Each path below is one point turned by a fixed rotation once a step. After each direction that follows a path, write how fast that rotation turns it, in degrees per step (0 if it stays still).
Each turn is a multiple of 5 degrees from 10 to 175, or 0.
Each row of a path follows its step; steps can be skipped.
Rotation 1:
step 0: [-36  12  25  -3  -9  25  30 -45 -32 -12  27  27 -33 -14 -28  13  -7 -15
  21  21  10  12 -58 -28  -1 -16  26  64  -2  33   4  -9 -15  19  -8  23
 -76 -66  23 -55  -9  70 -27  14 -35  58 -28  12 -16 -22 -18 -27  16]
step 1: [-33  48  -7 -27 -41 -32 -40  29  27 -33  20 -40  -1  49  -7  32 -40 -55
  31  -4  27  20 -28 -42  -8  -4  -2  58  22   0  -3 -61  29  31  43  11
  -1 -16  27 -63   0  31  37 -10  31  33 -41  39 -12 -23  18 -28  11]
step 2: [-64  27  31 -43  -4  -6 -11 -21  -1 -23 -12   8  42 -20  -2  24 -51   8
  44 -24 -47  21 -48 -14   5  42 -36  48 -51 -35   7  -8   8  -1  42  -8
 -10 -17  45  -2 -59  11  73 -12 -15   2 -68 -14 -20  18 -12  27 -12]
step 3: [-52  30 -58  11 -24 -18 -22 -10  -8  -7  23   7  -6  -9 -69  39  13  18
  30 -38 -12 -27  27 -40  47  28 -21  48  -8 -35 -11   5  17 -21 -17 -31
 -63   3 -12 -55  -6  63  18 -25 -11   7 -19 -59 -38   6 -25  35  18]
step 4: [-21 -59 -13  44   8 -25 -43  -1  10  -6  11   8  57  25  10 -12  -9 -25
  35   0  55 -30  53 -31  -6   0  37  51 -14 -53  20 -16  -7 -25  46 -51
 -24 -25  55 -42 -36  20  15 -35  44  21  -5 -53 -43   1  22   7  -7]
step 5: [-60 -25  14  18 -14 -11   0 -52 -72  10  34  69  41   1  -9  -8  22  -1
   4 -12   9 -20   0 -43 -48  28 -24  33 -36  35  25  10 -51 -12  -9 -32
 -36 -24   8   4  -9  25  35  -6  46  32 -27  18 -58 -22 -14 -44 -43]
step 6: [-40  62 -28 -23 -15 -12 -39  19  -4   9 -11  47 -25  -5  44  34  11  -5
 -21   9  43 -20  26 -73 -43  31  19   4  22  25  -1 -28 -37   7   1 -23
 -66 -51 -11 -62  -9  21  14   3  36  28 -36 -22  42 -42 -20 -28 -16]
step 7: [-54  39  12 -47 -16 -24   8   0  -9 -16 -34  44  62 -10  45 -21 -32 -23
  33  60  39  17  -6  51 -17  43  40  23  -4 -39  32 -36  -9  18  10 -21
 -36 -66  25 -40   3  42  37  25 -20  12  -4  20 -19 -26  -8  14  10]
step 8: [-75  13  -5 -95  -4 -16  20 -31 -21 -47  21  17  43  48 -14  34 -26   2
  11 -25  51 -53 -15 -32  23  38 -12  16   2   2 -18  42  23 -18 -23  41
 -11 -15 -19 -41   8  68  37  18   0   8  -9  36 -22 -11   8  24   4]
step 9: [-58  -3   5  -7   8  54  11  13  36 -24  10 -19  20  50 -17  36  10   2
  28 -20  15 -45 -24 -58  -6  38  49  17 -10  -9  22 -40  -5 -46  44  30
  -9 -62  48 -22 -39  63   9  -9 -29   2 -14 -55  28   2   0   2  44]
[ -1  -8   4   8 -10  14 -11   0 -10  11   1   4   3   0  -3  -2  -1   7
 -13   4   6  12   5  -8   1 -21  11   6   4   9  -3   7 -16 -13  10  -5
  -2   1  10   5  -7   9 -18  -7   8  -5   4  12  -2   0 -14 -21  -1] : 65
[ -2 -12   3 -14   9  -3   2  -4  -3  -9   4 -14   8  24  -1 -12   2   0
  -7  -6   6   0  -6   0   1  -4  -9   5  -5   6   0  -1  -1 -12   1  -3
  -1   6  -2   5  -8 -18  30   6  14  -5   2  19  -4   1   0 -10  -2] : 110
[ 11  17  -2  -5 -15   0  10  -7  -7  -4  -1  -9  -3 -21  -3 -10   8   4
  -5   9   6   3   1   9  10  -7  -7  -2  -1 -13  -2  15  -9 -13   0 -10
  -7 -13   8 -16   1  -4  13  -5   8 -15   3  -4  12   2   4  10   7] : 90
[  2  -4   7 -19  -7   9  15  11  -4  -8  12   9   7   3   5  -3  -3   7
  -3   5  17  -1  -6  -4   2   9  16  -9  -8  -4  -4  -9  -7  -1  -5   7
   4  -7  -3   0  18   0 -11  26   2   3   3   6  15  -7  -9   2   8] : 40
[ -7   8  -1   2  -3  -4 -16  13   5   8   4   3 -14  -4   2   4  -2  17
   3  -2   9  -4 -27   3 -16   9   1  -1 -18  10   7   8  -9 -21  -9  -1
  -1  13   0  -1  -3  -3   2  -3  -7   4   6  -2   5  13   9  -1   7] : 110
